Each row is where one point has got to under a steady rotation. How many steps took it there?
The counts run from 0 to 422.
[ 2.97  2.83  1.80  0.54  0.45 -3.69 -1.64 -5.35  2.04 -0.99  1.50  0.90
 -2.17 -1.79 -3.12 -1.00  2.81 -2.09 -0.96  3.05  1.12 -3.09  1.19 -4.26
 -3.17  0.19  0.15 -1.27  2.53 -0.54  5.07  0.54 -2.65  2.87  0.66  0.35
  2.96 -1.33 -1.81 -0.64  2.04 -0.97 -1.12 -1.00 -2.69  4.13 -0.91 -2.62
 -0.64 -2.44  2.63  1.69 -2.42  2.56]
149
[ 2.69  2.16  4.99  0.41  0.72 -2.00  0.78 -5.50  1.84 -2.75 -0.08  2.05
 -2.49 -0.07 -1.39 -3.48  0.41 -2.04  0.57  1.57  1.00  1.06  2.86 -3.53
 -0.80 -2.70  0.89 -2.79  0.67  0.91  4.23  2.10 -1.06  2.99  0.46  1.07
  2.56 -1.46 -1.03 -1.59  1.72  0.36 -5.43 -0.82 -2.35  5.10  0.10 -2.34
  0.39  0.18 -0.56 -1.58 -0.18  1.05]
311
[ 1.57  2.29 -0.91  2.42  2.03 -3.06 -3.38 -4.75  1.50  1.06  0.60 -1.63
 -2.56 -1.49 -2.07 -5.63  3.00 -1.98 -0.87  2.04  4.28 -2.90  0.71 -1.65
 -2.53  1.55 -0.73  2.57  1.13  0.89  1.49 -0.45 -0.51  0.91  1.20 -0.08
 -0.34 -2.81  0.95 -2.92  3.40 -2.01  0.30 -2.12 -1.81  2.58  0.29 -2.50
 -1.65 -5.17  0.43  1.03 -2.89  2.15]
405
[ 2.50  2.09 -0.90  1.58  1.78 -3.38 -3.00 -4.94  1.45  1.53 -0.03 -0.51
 -2.45 -2.11 -2.04 -5.24  4.13 -1.97 -1.53  2.74  3.22 -2.64 -0.07 -1.22
 -3.12  2.10 -0.39  2.38  1.68  0.39  1.07  0.13 -0.29  0.30  1.15 -0.27
 -0.72 -3.18  1.23 -2.12  3.16 -1.44  0.95 -1.85 -1.86  2.29 -0.36 -2.15
 -1.81 -5.32  0.34  1.16 -2.51  1.24]
404
[ 4.09  2.67  0.33  0.28  2.64 -2.94 -0.19 -3.21  3.98  0.00  2.86  0.96
 -3.98  0.45 -1.33 -1.16  0.19  0.26 -0.09  2.24  2.12 -3.32  1.69 -3.40
 -1.54  0.82 -2.67 -0.68  0.41  1.03  2.01 -1.65  1.86  2.67 -0.27 -0.61
  0.97 -2.53 -1.60 -1.35  1.89 -2.53 -2.34 -2.18 -0.64  5.82 -0.46 -4.45
 -1.27 -3.41  1.31 -0.72 -2.90  2.31]
186
[ 1.54  1.59  1.20  1.73  4.44 -1.62 -1.47 -4.32  2.06  3.77  3.23  0.50
 -3.22 -3.62  2.92 -2.43  0.27  0.62 -1.87  0.43  0.41 -1.55  2.18 -1.55
 -1.18 -0.35 -1.24 -0.04  0.22  2.21 -1.04 -0.34  0.54  0.35 -0.90 -2.50
  0.28 -2.65  0.44 -4.90  3.65 -0.97 -2.00 -3.39  0.67  3.06  3.23 -5.62
  0.52 -2.62 -0.92 -1.77 -3.31  1.61]
206
[ 1.20  2.88  5.24  3.07  0.92  1.42 -0.78 -5.87  3.10  1.33 -2.08  0.83
 -2.08 -2.92 -1.00 -3.03 -0.76 -1.44  1.52  2.03  0.39  0.67  1.91 -1.98
 -0.52 -2.00  2.81 -2.70 -0.07  1.39  0.27  2.64 -1.57  3.34  0.26 -0.80
  5.73 -2.63 -0.68 -2.62  3.24  1.77 -4.17 -1.30 -1.04 -0.34  0.02 -1.97
 -0.65  0.07 -0.07 -4.19 -1.37 -0.17]
293
[ 0.22  2.20  3.08  0.98  0.63 -0.28 -1.60 -6.74 -1.66 -1.45 -1.62 -0.22
 -2.65 -3.19 -0.70 -5.97  2.26 -3.71 -1.57  3.12  2.61  0.82  1.62 -1.92
  0.74 -2.88  2.32  0.75 -0.18  0.20  3.20  3.31 -0.79  2.64  0.68 -0.31
  1.00 -3.06  0.66 -1.86  2.53  0.87 -3.62 -1.91 -1.56  3.07  0.00 -1.98
 -0.08 -0.97 -0.89 -0.57  0.04  0.97]
107
[ 5.07 -0.73  0.48  2.07  3.35 -1.13 -2.14 -4.36  3.07  3.08 -0.09  1.27
 -4.17 -2.27  0.18 -2.25  1.34 -2.70 -1.11  1.07  1.08 -3.36  2.09  0.76
 -2.73  1.30 -2.66 -1.71 -0.39  1.75  1.47 -3.41  0.84 -1.99 -0.26 -0.13
  0.37 -1.77  1.81 -1.70  0.83 -1.67 -0.51 -3.69 -0.91  1.78  1.79 -4.05
  0.82 -5.11 -2.22 -1.81 -1.97  2.13]
215
[ 3.58  1.52  3.72  1.81  0.56 -1.37 -2.32 -3.98  3.70  1.20 -4.51 -0.20
 -2.36 -1.36 -4.06 -6.36  3.48 -3.17  0.15  2.46  2.48  0.11  0.92 -0.23
 -0.81  0.62  0.80 -0.73  0.07  0.75  1.18  1.92 -0.73  0.96  0.49  1.02
  2.40 -2.54  1.51 -0.03  1.68 -0.18 -0.40 -1.02 -2.31  1.15 -1.40 -0.57
 -1.44 -3.00 -3.07 -2.91 -0.32  2.67]
266
[ 0.28  2.06  3.14  2.87  0.87  2.14 -2.35 -6.49  0.45  0.59 -2.02  1.91
 -2.88 -3.20 -0.14 -1.56 -0.29 -5.41 -0.38  3.87  0.35  0.14  2.37 -1.24
 -0.35 -1.33  2.79 -0.68  0.21  0.88  3.62  0.62 -1.40  2.34  1.10 -0.41
  4.83 -2.09 -1.44 -1.88  2.21  1.07 -3.70 -3.02 -0.99 -0.78  0.57 -1.87
  0.15 -0.72  1.34 -1.97 -0.55  0.49]
125
[ 1.10  3.61  2.08 -0.18  3.11 -0.70  0.08 -4.31 -0.27  1.17  1.22  1.94
 -3.46 -3.23  1.24 -1.54  1.23 -2.82 -4.83  3.18  0.50 -0.74  2.54 -2.46
  1.56  0.38 -0.26  1.04 -0.23 -0.18  2.49  2.05  1.75  2.92 -1.06 -3.37
 -0.64 -4.53  0.03 -2.94  2.37 -0.82 -3.99 -2.33 -0.63  4.59  1.60 -3.95
  0.65 -2.60  1.07  0.42 -0.75  1.45]
362
[ 1.26  2.26  2.72  2.56  2.90 -0.33 -0.89 -3.87  4.23  4.18  1.18 -0.65
 -3.56 -3.27  1.47 -2.67 -0.17  1.44 -0.89 -0.76  1.19 -1.47  2.30 -1.13
  1.71 -0.25 -0.97 -1.72  0.39  3.09 -1.51  1.62 -0.28  1.08 -2.13 -2.72
  1.48 -3.47  1.16 -4.84  3.03 -0.49 -3.46 -1.37 -0.31  2.11  1.22 -4.46
  0.66 -0.93 -0.77 -3.90 -3.29  1.84]
36
[ 2.51  2.14  1.57  1.02  0.00 -3.26 -2.25 -5.37  1.29 -0.76  1.06  0.21
 -2.34 -1.66 -2.63 -0.85  2.91 -3.17 -1.55  3.06  1.60 -2.49  1.78 -3.40
 -2.17  0.55  0.40 -0.92  2.25 -0.69  6.50  0.58 -2.26  2.54  0.44  1.01
  2.38 -1.01 -1.44 -0.94  1.15 -1.86 -0.76 -0.98 -2.90  3.97 -0.22 -2.86
  0.12 -1.39  2.25  0.84 -2.03  3.88]
148
[ 2.31  1.12  5.52  2.16  0.89  0.40 -2.14 -4.70  3.44  1.39 -3.89  1.35
 -0.90 -0.86 -1.23 -3.69  0.44 -3.97 -0.43  1.43  0.61 -0.23  2.47 -1.08
 -0.78 -0.19  2.28 -3.14 -0.09  1.13  2.20  2.56 -2.51  1.43  0.40  1.24
  5.76 -2.65 -0.49 -1.84  2.29  0.33 -2.67  0.01 -1.65 -0.61  1.16 -1.49
  0.04 -0.71 -1.17 -3.14  0.55  3.22]
298
[ 1.42  2.98  2.68  3.23  1.82  0.33 -0.93 -5.63  1.98  0.98  0.45  2.44
 -1.70 -1.65  0.06  0.60 -0.46 -3.50 -2.10  2.38  0.46 -1.05  3.42 -2.85
 -0.53  2.07  1.20 -0.04  1.49  1.52  3.09  1.89 -1.32  2.63 -0.53 -0.29
  3.57 -4.02 -2.43 -4.46  2.54 -1.73 -3.04 -1.75 -1.89  1.30  2.21 -2.99
 -0.02 -1.57  4.04 -0.25 -0.67  1.30]
160
[ 3.57  2.09  1.70  2.59  2.92 -1.28 -0.24 -3.84  2.48  2.08 -0.24  1.19
 -2.63 -1.09 -0.22 -0.35  0.92 -2.05 -3.96  2.02  1.85 -2.66  3.50 -0.59
  0.53  3.81 -2.27  0.28  0.79  1.26  1.59  2.05  0.45  1.07 -1.78 -0.88
 -0.79 -4.34  0.05 -3.86  1.43 -4.00 -1.79 -1.61 -1.66  2.52  2.61 -3.35
  0.02 -4.59  1.46 -0.28 -1.02  2.64]
196
[ 2.07  2.07  2.55  0.47  0.77 -0.20 -2.75 -4.50  1.83  1.15 -3.14 -0.95
 -3.86 -1.73 -2.20 -5.78  2.26 -4.07 -0.91  4.07  2.32 -2.54  0.40 -1.26
  0.81 -1.32  0.90  0.21 -2.43 -0.16  3.62  0.62  0.09  2.20  0.97 -0.64
  3.17 -2.85  1.52  2.18  1.40  1.07 -1.45 -0.13 -0.58  1.77 -2.73 -1.98
 -1.59 -2.89 -1.98 -1.37 -0.83  4.41]
98
[ 0.21  1.00  2.39  1.91  0.24 -0.79 -2.30 -7.38 -1.41 -0.14 -2.69 -1.17
 -2.59 -3.83 -2.23 -4.38  2.54 -4.79 -2.25  2.27  1.65 -2.28  1.50 -1.66
 -2.06 -0.66  1.13 -0.47  0.80 -0.62  5.03  2.59 -3.30  1.95  0.89  0.37
  1.81 -2.54  1.68 -0.95  1.90  0.38 -2.02 -0.68 -2.78  1.55 -0.42 -1.31
  0.23 -2.23  0.17  1.10 -1.06  1.92]
112
[ 2.26  3.23  3.56 -0.01  0.90 -3.11 -1.11 -4.14  1.18 -0.97  1.33  2.54
 -1.26 -2.07 -0.45 -3.21  2.13 -3.52 -0.64  4.16  0.59  1.88  1.48 -3.53
 -1.64 -2.38  3.29  0.02  1.39 -0.41  3.35  0.87 -1.04  2.34  0.87  0.30
  3.64 -1.67 -2.68 -2.02  2.69  0.29 -3.21 -3.15 -0.66  4.72  0.43 -2.83
  0.02  0.37 -0.01 -1.93 -0.47  1.68]
140
[ 0.49  2.68  2.42  2.14  0.77  1.50 -1.92 -6.84  0.23  0.37  0.07  1.42
 -2.51 -5.26 -0.30 -1.93  0.25 -3.12  0.36  3.64 -0.23 -0.79  0.80 -2.05
 -1.60 -2.73  2.68 -1.04  0.73  0.16  2.56  0.40 -1.47  3.44  1.48 -1.62
  5.17 -1.72 -1.46 -2.81  3.08  2.83 -3.69 -2.55 -0.36 -0.01 -0.98 -2.37
 -0.52 -0.84  1.26 -1.09 -2.60 -1.00]
122
[ 1.24  2.41  1.42  1.58  2.67 -1.85 -2.33 -2.82  4.26  2.77  3.67  1.02
 -2.59 -1.30  1.74 -0.96 -0.23 -1.00 -1.39  1.79  0.51 -1.95  1.39 -3.63
 -1.67 -0.57  1.15 -0.32  0.44  0.97  1.68 -0.98 -1.36  1.43 -0.52 -1.10
  4.81 -1.56 -2.25 -2.90  3.14 -0.91 -1.54 -2.53  1.23  3.70  1.73 -5.72
  0.24 -0.80  0.53 -1.80 -2.54  5.05]
170
[ 2.15  1.96  4.05  1.93  0.70  0.52 -1.97 -5.70  1.59  1.39 -2.96  3.06
 -2.04 -3.55 -1.29 -1.64  0.84 -5.83 -1.33  4.40 -0.53  0.11  1.90 -1.19
 -2.80  0.08  3.26 -1.48  1.00 -0.14  3.33  0.34 -1.44  2.32  1.34 -0.21
  5.95 -2.44 -1.61 -1.30  2.46  1.23 -2.52 -2.00 -1.46 -1.02 -0.29 -1.41
  0.01 -1.67  1.04 -1.70 -0.64  0.71]
127
[ 1.71  2.16  1.01  2.36  2.27 -2.57 -1.97 -4.70  1.93  1.89  0.58 -2.16
 -3.83 -4.17 -0.52 -5.89  3.42  1.54 -0.87  1.27  3.03 -2.02 -0.03 -0.42
 -1.25 -0.78 -1.21  0.95  0.67  0.65 -1.62  1.51  0.40  1.62 -0.19 -2.20
 -0.74 -2.64  2.52 -2.71  3.27 -0.02 -0.66 -1.86 -0.67  2.97 -0.65 -3.28
 -1.27 -3.76 -2.48 -1.80 -4.23  1.10]
238
[ 1.85  2.28  2.38  2.58  2.53 -1.12 -2.18 -3.78  4.10  2.71 -0.22  2.23
 -1.10 -0.83 -0.19  0.58 -0.58 -3.29 -2.76  2.14  0.34 -2.95  2.32 -2.90
 -2.81  3.20  0.64 -0.56  0.87  0.77  2.36  0.83 -2.05  2.06 -0.22 -0.25
  4.88 -3.71 -2.30 -2.77  2.67 -2.26 -0.58 -0.11 -1.50  0.36  2.23 -3.46
 -0.56 -3.21  2.98  0.11 -1.01  3.68]
164
[ 0.51  2.47  3.23  2.91  1.00  2.13 -1.77 -6.43  1.00  0.25 -1.42  2.24
 -2.24 -2.95 -0.06 -2.12 -0.89 -4.81  0.69  3.53  0.66  0.01  2.17 -1.70
 -1.31 -0.74  3.20 -0.66 -0.16  0.79  2.96  0.48 -1.26  3.15  1.85 -0.56
  5.14 -2.72 -1.42 -3.14  2.74  1.59 -4.19 -2.44 -0.68 -0.17 -0.31 -1.96
 -0.52 -1.33  1.92 -1.45 -1.33 -0.60]
124
[ 1.79  2.48  2.71  1.81  0.09 -2.23 -2.85 -4.85  2.49 -0.39 -0.95 -2.82
 -2.95 -1.32 -3.43 -7.83  2.80 -0.36  1.93  1.09  4.04 -1.15 -0.01 -2.02
 -0.04 -1.64  1.23 -0.18 -0.46  0.53  1.04  2.01 -0.96  2.16  0.64  0.42
  1.68 -2.02  1.45 -0.63  2.77  0.48 -1.15 -0.72 -1.82  3.47 -2.33 -1.84
 -2.24 -1.75 -2.32 -2.67 -2.88  2.43]
271
[ 2.24  1.86 -0.21  3.35  2.11 -0.44 -2.27 -6.59  0.25  1.40  1.71  0.35
 -2.97 -4.86 -0.07 -3.50  1.93 -1.55  0.36  3.35  2.50 -0.50  1.10 -1.06
 -1.71 -0.61  0.24  1.03  2.12  1.36  0.39 -0.95 -0.18  0.56  0.58 -1.13
 -0.02 -2.21 -0.19 -5.73  3.80  0.30 -2.32 -5.15 -0.93  0.82  1.20 -2.17
 -0.24 -2.78  0.53 -1.81 -3.34 -2.46]
412
[-0.38  2.24  2.06  2.56  0.73  1.26 -2.60 -6.77 -0.18  0.54  0.58  0.25
 -3.44 -4.63  0.01 -2.36  0.11 -3.04  0.75  3.51  0.84 -1.40  0.64 -2.36
 -0.76 -3.34  2.34 -0.76  0.10  0.02  3.12  0.24 -1.53  3.37  1.28 -1.29
  4.46 -1.29 -0.97 -2.17  2.84  2.10 -3.71 -2.66 -0.48 -0.06 -0.71 -2.83
 -0.23 -0.31  1.28 -1.21 -3.03 -0.11]
121
[ 3.83 -0.84  2.06  2.15  3.78 -0.48 -1.38 -5.04  3.17  2.63 -1.08  2.86
 -3.26 -0.95  0.51 -2.97  0.41 -3.01 -1.14  0.77  0.96 -1.71  2.73  0.33
 -3.72  2.65 -2.66 -1.28 -0.47  2.36  0.44 -2.45  0.64 -1.46  0.57 -0.06
  0.49 -2.55  1.36 -3.36  1.71 -2.11 -1.50 -3.28 -1.60  2.00  2.95 -3.82
  0.78 -5.04 -1.61 -1.27 -0.65  1.18]
213
[ 2.75  1.21  5.68  2.35  1.00 -0.14 -1.61 -5.35  3.96  1.68 -3.73  1.95
 -1.14 -2.23 -1.42 -3.11  0.88 -3.64 -0.28  2.27 -0.68  1.05  2.41 -1.30
 -1.17 -0.53  2.80 -3.46  0.40  1.12  1.46  2.24 -2.35  1.53  0.15  0.59
  6.08 -2.58 -1.09 -1.48  2.39  1.38 -2.57 -0.48 -1.78 -0.49  0.72 -1.17
  0.00 -0.59 -1.20 -3.35  0.45  1.72]
297
[ 4.45  1.67  0.19  0.32  3.19 -1.21 -2.54 -2.93  2.98  2.74 -0.45  2.38
 -3.69 -1.54 -1.24 -2.15  1.59 -5.12 -1.12  4.27  0.51 -2.78  0.67 -0.94
 -2.93  1.89 -1.07  0.07 -1.01  0.49  2.22 -3.98  2.57 -0.14  1.63 -1.01
  2.29 -2.90  0.13  0.03  2.08 -0.58 -0.55 -2.78 -0.46  1.55 -0.11 -2.82
 -0.68 -5.54 -0.29 -0.53 -1.29  1.81]
386
[ 1.23  1.82  2.40  3.31 -0.22 -0.02 -2.69 -6.55  2.86  1.79 -1.66 -3.11
 -3.25 -4.22 -2.61 -2.52  1.29 -0.97  1.61  1.31  1.60 -3.63  1.23 -1.47
 -0.90 -1.21  0.54 -2.98  1.28  0.78  3.20  1.36 -3.59  2.89 -0.15 -0.30
  4.34 -1.31  1.22 -0.89  2.19  0.81 -1.46 -0.19 -2.59 -0.50 -1.77 -1.91
 -1.09 -1.77  1.21 -1.25 -3.99  2.07]
286
[ 0.68  3.21  3.15  3.35  0.50  1.02 -2.24 -6.00  3.32  1.33 -1.30 -1.49
 -2.77 -2.94 -1.65 -3.44 -0.65  0.16  2.63  1.31  1.68 -2.54  0.74 -2.50
 -0.15 -2.00  1.04 -2.26 -0.07  1.38  0.94  1.57 -2.26  4.24  0.53 -1.00
  5.45 -1.66 -0.56 -1.51  2.79  1.96 -3.06  0.08 -1.18 -0.70 -2.28 -2.29
 -1.65 -0.99  0.77 -2.38 -3.59  0.77]
289
[ 2.02  3.17  2.82  1.05  0.46 -0.55 -0.58 -5.49  2.65  0.16  0.34 -0.82
 -3.47 -1.56 -1.89 -0.68 -0.16 -0.30 -0.95  1.25  1.11 -4.47  1.76 -3.97
  0.48 -0.35 -0.74 -2.65  0.21  0.44  4.30  2.14 -1.81  4.38 -0.68 -1.10
  3.52 -2.57 -0.40  0.12  1.66  0.11 -3.40  1.25 -2.09  3.23 -1.47 -3.81
 -1.13 -1.44  2.37  0.46 -2.57  3.58]
321
[ 1.43  1.64  0.97  2.56  1.74 -1.82 -2.50 -3.97  1.95  1.94 -0.34 -3.00
 -3.95 -2.44 -1.46 -6.42  2.25  0.41 -0.68  1.05  4.15 -3.13  0.57 -0.44
  0.02  0.63 -1.36  1.64 -0.39  0.71 -0.68  1.29  0.34  1.33 -0.12 -1.13
 -1.62 -2.91  2.55 -1.63  2.71 -1.37 -0.24 -1.17 -0.86  2.63 -0.57 -3.10
 -1.75 -4.66 -2.14 -0.72 -3.49  2.76]
236
[ 1.18  1.59  1.72  3.44  2.62 -0.97 -2.02 -5.54  0.96  1.08  0.53 -1.76
 -3.59 -3.09 -0.22 -6.82  1.62  0.49 -0.02  0.21  3.27 -1.36  1.11 -0.86
 -0.67 -0.47 -0.59  1.15 -0.47  1.50 -2.13  1.39  0.18  1.86  0.08 -0.90
 -1.39 -3.20  2.19 -4.60  3.73 -0.34 -2.13 -2.71 -0.52  1.89  0.33 -3.00
 -1.04 -3.39 -2.07 -1.57 -3.61 -0.59]
240
[ 0.97  2.86  2.50  1.42  0.59 -0.59 -3.77 -3.84  3.52  1.64 -0.77  0.56
 -1.61 -0.52 -1.77 -2.98  0.79 -4.24  0.34  3.65  0.96 -1.83  0.77 -3.61
 -1.80 -0.96  3.25  0.29 -0.82 -0.27  3.26 -0.04 -1.38  2.74  1.87  0.38
  6.92 -2.03 -2.00  0.75  2.51  0.08 -0.78 -0.99 -0.02  1.98 -1.13 -3.50
 -1.73 -1.05  0.36 -1.26 -1.44  4.64]
133
